In the rows, 128 means zero.
Each named move below is a turn or a mirror, shown by a few rows before and after it. Which moves, in which order, take the first row of each later pair to the second? The first pair is answered.
C (before -> after):
[120 153 113  68 186 100 158  84 151 189 143  67  64 152 136 141 149 142
 106 106 197 120 131 102 128 138 184 150 147 134 117  97 139 127 137  81
 125 154 170 118 100]  ->  [113 145 115  72 165 114 156  68 135 179 152  75  68 155 145 127 151 138
 118  97 186  88 137 104 129 112 186 151 184 150 130  94 162 116 130  82
 119 146 173  90  94]
[112 137 132 127  99 157 130  87 139 106 170 129 112 106 121 112 153 138
 129 125 108 142 164 134 139 123 136 124 141 129 144 125 160 113 135 121
 145 130 136 119 157]  ->  [114 143 128 125 125 136 129 101 157 121 159 117 108 105 111 129 148 139
 114 136 120 177 163 129 135 149 136 127 101 115 120 129 136 125 142 117
 147 146 133 145 164]
[153 108 121 125 103 104  86  91 148 109 149  75 105 165 117 116 106 111
 123 100 206 130 115 129 105 124 138 121 138 106  90 115 116 121 119  98
 130 148 164 110  96]  ->  [153 105 122 127  95 104  85  93 146 109 149  76  99 168 119 113 107 115
 123 102 201 127 120 128 102 121 142 118 144 105  94 116 120 117 115 101
 131 143 161 108  94]
F (before -> after):
[133 151 146 136 128 141 102 167 171  94 150 127 174 143 120 129 108 115
 141 108 114 135 135 115 141 139 141  90 159 114 140 119 124 107  90 100
 134  96 133  71 112]  ->  [144 141 136 150 142 119 102 184 178  92 130 126 173 141 117 140  82 105
 135 121 135 158 114 109 136 144 119  98 121  99 138 126 104 126  90 123
 146 107 119  92 129]
[141 148 141 165 108 139 101 156 127 126 134 149 130 127  96 139 142 138
 131 141  81 116 140 131 136 115 130 126 126 123 147 112 131 127 122 127
 128 130 113 133 133]  ->  [145 149 142 167 111 134  98 155 129 128 128 155 132 129  89 145 139 135
 128 139  82 117 138 129 133 116 125 125 129 119 151 115 125 125 121 128
 126 127 116 132 130]
[174 127 139 126 120 111 149 141 162 116 102 110 150 141 123 129  72 108
 133 119 156 161 120 157 127 139 108 136 103 106 136 115  84 139 111 153
 148 146 105 134 125]  ->  [158 109 141 117 108 121 156 130 160 123 116 101 126 130 125 111  80 130
 144 122 148 165 130 158 137 120 103 160  97 125 119 117  98 143 132 160
 145 164  85 154 135]
[104 113 119 113 104 130 147  99 146 115 157  81  89 138 136  83  72 116
 141 101 146 118 141 116 121  89 105 168 148 141  96 137 132 142 107 150
  96 152  97 117 129]  ->  [111 126 133 108  98 141 149  96 142 114 167  87  95 145 137  82  82 108
 139  91 146 102 149 116 124  94 115 147 167 147 102 131 140 134  98 134
  91 137 109  93 116]
H (before -> after):
[126  97 144 132  96 135 111 127 101  96 131 147 123 134 185 121 112 126
 154 126 109  87 119 112 137  79 143 166 171 109 151 107 167 147 132 152
 116 146 126 146 144]  ->  [126 105 147 119 108 130 108 125 113 105 128 124 118 142 189 120  92 117
 148 119 134  93 123 112 133  86 138 171 174 109 145  94 161 149 108 157
 114 150 132 137 137]
[145 103 134 152 114 124 128 155 159 174 114  96 142 114 128  88 116  74
  94  96 124 111  82 144 120 135 152 136 157 123 118 120 130 134  94 121
 114  95 138  62 166]  ->  [148  90 128 178 101 120 126 168 158 156 105 119 152  93 123  92 112  79
  99 116 103 139  75 145 122 134 139 139 126 127 117 143 121 141 109 137
 122  92 110  89 188]
[126 104 132 126 140 113 124 137 130 118 103 136 166 142 134 146 110 102
 120 100 141 125 107 138 139 113 126 105 153  96 153 139 127 129  98 129
 148 113 159  88 121]  ->  [130  96 128 141 131 112 123 143 136 109  98 143 172 135 125 146  99 103
 121 108 136 145 104 139 141 115 113 106 130  94 150 150 116 134  96 139
 150 119 141 100 138]
[135  76 135 126 110 140 106 136 106  96 137 102 122 118 146 113 113 146
 155 120 135 101 106 111 111  84  92 176 148 153 129 114 148 122 140 169
 128 128 101 131 132]  ->  [133  79 136 122 111 146 105 127 103 100 142 111 121 120 149 110 125 145
 156 117 133  91 106 110 115  81  99 174 156 151 133 110 156 119 140 156
 131 126 110 124 128]
Pairs:
Each pair is 2 to 4 moves apart.
[ 80  97 144 101 118 127 118  42 108 129 124  89  73 148 173  74 127 170
 141 120 200 111 135 123 144  95 109 198 154 166 160  90 155 104 123 121
 122 178  97 134 142]  ->  [ 83 150 161 120 113 154 111  49  77 122 143 139 110 153 143  94 200 180
 127 115 139 104 162 136 150 138 160 135 184 181 167 106 171  70 152  56
 126 125 124 109 117]  C, H, F, F
[123 149 140  90 129 141 149  90 127 157 146  67 104 154 144  89 137 151
  96  89 162 107 176 138 137 108 164 128 171 162 110  79 151 114 119 112
 134 122 170  99  65]  ->  [157 130 115 118 176  89 140 131 150 154  79  68 121 151 137 127  77 124
  86 114 209 156 124 121 125 127 126 136  98 103 116  87  91 158 100 152
 151 141 160 138  97]  F, F, F
[113 141 138 125  87 155 151 121 122 135 172 113 117 128 122 113 156 137
 129 129  95 141 159 152 146 128 146 105 149 176 113 131 139 102 149  96
 120 119 120 130 127]  ->  [130 172 134 136 118 137 141 147 127 133 148 124 145 140 113 140 143 108
 112 121 110 152 152 146 134 162 156  73 151 146 120 131 115 104 127  84
 127  95 144 108 112]  C, F, C, F
[138 120 128 165 120 138 143 121 111 127 121 200 147  92 123 105 176 125
 131 143  81 146 116 124 120 100 119 136 116 125 152 125 130 136 174  96
 145 109 108 136 126]  ->  [148 126 119 142 151 119 139 105 130 145 113 147 131 126 149  99 122  93
 125 106 166 107 100 111 106  96 109 145 158 115 169  80 127 134 116 102
 137 121 151  83  92]  H, F, F, C
[160  83 101 137  94 119 148 120 191 132 147  75 104 145 127 113  99 132
 150 128 133 139 163 157 101 117  92 151  80 137  77 136  96 140 100 159
  94 142  79 191 189]  ->  [170  92 115 161  62 147 138 124 168  91 147 105 154 165 132 111  87 101
 155 117 102 100 168 175  96 104  97 106 145 145 117 140 118 115  65 154
  87  88  96 132 169]  C, F, F, H
[127 113 114 131 142 155 108  84 117 103 133 129  95 121 119 149 110 153
 130 177  69 155 119 141 153  83 116 161  99 118 139 136 133 125 150 138
 151 167 135 178 132]  ->  [135 157 129 137 148 164  95  86 112 100 132 140 126 156 117 158 124 127
 116 153  66 123 129 142 143 105 144 113 153 113 158 125 142 103 121 103
 149 122 182 114  92]  F, F, F
[150 122 101 141 136 126 128  94 102 125  96 163 139 129 139 104 150 129
 155 136 115  68  87 107 134 109 130 137 162 129 191 133 179 111 152 124
 153 123 153 111 122]  ->  [136 112 104 136 127 129 137  83 106 134 110 150 116 113 142  88 164 147
 158 139 105  75  98 103 145 101 128 152 149 139 167 134 184 117 171 129
 153 146 137 134 133]  C, F, C
[128 120 142 100 166 106 111 137 153 138 145  80  93 135 122 120  91 116
 141 119 199 129 140 123  96 140 150 179 132 160 108 118 121 145 113 136
 130 132 121 122 122]  ->  [127  98 145 116 124 124 106 134 141 111 145  95 107 130 133 104  77 110
 159 125 174 118 138 136  97 108 133 182 144 176 119 131 135 141 106 158
 126 124  98 116 135]  H, C, H, H
[166 122 126 157  88 132  91 113 132 119 185 128 179 124 110  82 110 151
 120 116 126  85  95 172 116 115 119  84 169 180 137 146  83  88 158 118
 142  40  59 100  89]  ->  [176 148 119 142 143 107  90 116 139 147 171 113 180 141 101 105 114 143
 101 107 168  94  88 160 105 154 134  75 162 154 134 129  60 100 153  93
 153  43  99  99  65]  F, C, H, H
[114 147 112 107 123 140 122 120 123 161 171  55  56 163  99 107  81 131
 115 140 189 110 157 122 103 114 127 162 140 120  88  87 122 126 125 119
 146 207 120 117 142]  ->  [124 145 124 129  69 172 112 121 103 118 179  84  87 165 110  96  73 113
 129 137 142  84 166 138 106  84 122 137 183 140 111 103 147 106 107 127
 136 168 108  80 138]  H, C, F, H
[107 122  96 121 189  95 131 102 122 142 126 124  89 105 131 137 180 172
 164 147 155 116 102 113 151 122 155 177 108 114 114 116 146 115 160 125
 146 192 117 181 161]  ->  [120 150 100 121 212  88 130 118 133 148 122 127 106 119 127 157 184 161
 148 143 163 128 109 108 139 157 170 149 105 100 109 114 135 113 148 104
 147 176 133 173 145]  C, F, C
[138 120 113 125 149  97 127 141 154 137  83 121 131 124 127 149 105 130
 123 129 156 148  81 110 119 125 104 158  80  82 149 128 101 144 111 143
 149 153 106 145 133]  ->  [117 116 124 104 100 140 134  93 124 129 126 118 114 135 154 101 143 141
 142 104 125  76 112 125 133  80 120 163 171 126 165 107 161 108 109 131
 125 140 118  98 110]  F, C, H, F
[122 154 135 163 143 120 137 137 114 149 131 151 161 175 103 171  96 116
 142 150 132 124 142 127 106 170 157 131  85 127 163 177 107 159 150 112
 140  90 174 125 168]  ->  [124 138 129 153 136 110 137 133 130 145 130 115 147 184 124 156  50  95
 146 146 164 114 134 129 102 146 130 144  96 128 160 161 105 166 116 140
 129 100 174 111 168]  C, H, F
[129  81 127 163 118 147  92 105  79 121  84 210 187 104 110 126 186 132
 156 194  45 118 107 117 160 120 132 124  89 100 147 167 140 123 179 134
 163 138  97 153 110]  ->  [151  86 119 171 155 124  85 120  83 127  56 205 205 124 114 149 161 111
 146 191  85 126  76 102 153 139 127 120  78  67 161 160 117 132 157 129
 167 134 119 144 105]  H, F, H, H
[109 157 108 176 149 132 127 139 103 140 150 196 157 122  75 170 244 140
 128 156  63 163 132 131 114 153 144  76 123 132 125 190 109 117 171 100
 121 120 114 192 156]  ->  [105 128  85 127 209  75 138 127 153 189 134  97  91 135  97 165 168 132
 116 142 188 182 104 111 100 151 116 140  90 101  95 143  74 165 139 133
 118 189 125 208 159]  H, F, F, F
[151 140 102  93 207  65 146 145 164 117 135  99 118 109 125 144 107 132
 114 127 198 173 122  94 115 162 156 126  92 100 133 128  84 142 114 122
 148 172 144 144 115]  ->  [117 110 113  84 152  99 158 117 145 112 175 110  79  73 124 108 162 181
 136 146 139 169 156 105 140 118 163 159  92 152 111 149 129 130 171 133
 137 194  97 183 138]  F, F, H
[122 144 127  92 165 116 109 102  95 167 143 155 109 121 133 129 212 162
 109 121 134  89 114  95 138 162 190 135 133 110 150 127 158 112 166  84
 135 123 162 116  85]  ->  [125 110 116 103 185  92 109 113 108 172 118 144  93 100 127 140 185 167
 115 144 151 125  89  87 145 159 161 174  64  90 131 135 132 145 177 119
 148 162 132 164 120]  F, F, F, F
[166 170 119 118 116 100 134 146 131 169 158  95 117 150 157 104 104 103
 125 114 184  95 123 134 132 113 136 129 159 147 117 113 135 118 107 121
 114 104 138  68 107]  ->  [169 158 115 126 116  97 135 147 130 163 148  96 124 147 168 105  89  96
 128 122 185  95 110 129 131 106 122 137 150 139 128 116 131 123 105 135
 120 105 134  73 116]  C, F, C, F
[103  70 112 174  91 153 126 110 121 118 105 171 147 132 155 135 110 111
 156 162  86 121  75 142 136  84  88 151 100 133 157 150 130 136 141 182
 141 137  93 141 137]  ->  [ 91 119 136 153  77 183 131  93 116 123 146 174 147 150 144 124 159 116
 149 133  58  85 121 156 134 105 143 108 162 162 155 137 160  99 140 129
 136 102 130  90  96]  C, F, F, F
[144 107 125 145 110 127 129 144 122  90 107 116 158 158 149 119  76  95
 138 110 136  91  87 138 110  83  96 116 163 126 167 130 128 123  79 169
 122 106 130  71 124]  ->  [127  87 113 145 117 113 134 160 134 107 116 111 121 120 130 124  98 137
 135 152 117 159 101 135 123  99  87 153  67 135 113 157 100 152 143 181
 133 149  81 169 167]  H, C, F
[140 145 104 118 198 100 126 117 148 179 100 106 106 162 142 138 150 119
 135 140 202 127 103  88 114 163 149 132 103 103 126 104 112 154 136 121
 160 139 175 114 103]  ->  [124 126 119 108 143 142 127  81 114 157 128 112 105 166 163  96 174 124
 161 125 168  65 121 102 127 114 155 137 176 141 148  96 169 129 134 122
 145 129 175  74  91]  F, F, C, F
[131  79 122  84 123 107 105 133 124 121 106  74  78 113 118 104  92 144
 163 146 163 138  97 104 159 102  81 181  97 105 121 119 108 153 135 147
 143 167  76 176 154]  ->  [113  86 141  98  57 153 101 132 105  85 151 106  97  99 113  89 125 161
 171 152  85 135 136 128 161  86  94 151 122 150 115 141 136 129 152 141
 130 141  50 168 161]  F, F, H, H
[125  85 131 135 116 134 130 135 159 135 150 131 116 112 111 114 125 133
 124 138 120 158 135 143 133 132 103 143 111 134 100 118 126 152 130 141
 126 148 111 180 142]  ->  [143 119 141 144 139 144 123 128 134 138 142 175 158 137 108 133 159 115
 120 122 114 117 125 136 131 153 140 103 161 115 143 113 137 129 118  99
 132 108 164 131 108]  H, F, F
[148 188 166 140  83 128 101 160 118 127 128 174 181 129  99 141 131  83
 116 139  85 151 119 154  98 150 142  83 184 138 157 146 143 133  93 115
 134  50 159  85 107]  ->  [153 164 154 146  72 117 101 156 135 113 112 142 172 133 116 129  71  66
 126 136 117 147 100 155  90 128 104 107 188 132 167 140 127 151  60 159
 129  68 148  79 120]  H, F, C
[120 118 130 115 146 121 128 124 132 154 119 133 116 120 115 146 155 160
 138 140 120 137 135 125 135 141 137 151  87 122 103 135 124 147 171 120
 142 155 119 179 140]  ->  [115 114 135  95 119 139 125  96 124 142 143 107 110 145 142 116 146 143
 150 104 136  82 143 127 135 108 130 147 172 142 129 105 161 121 135 122
 121 141 145 114 114]  H, H, C
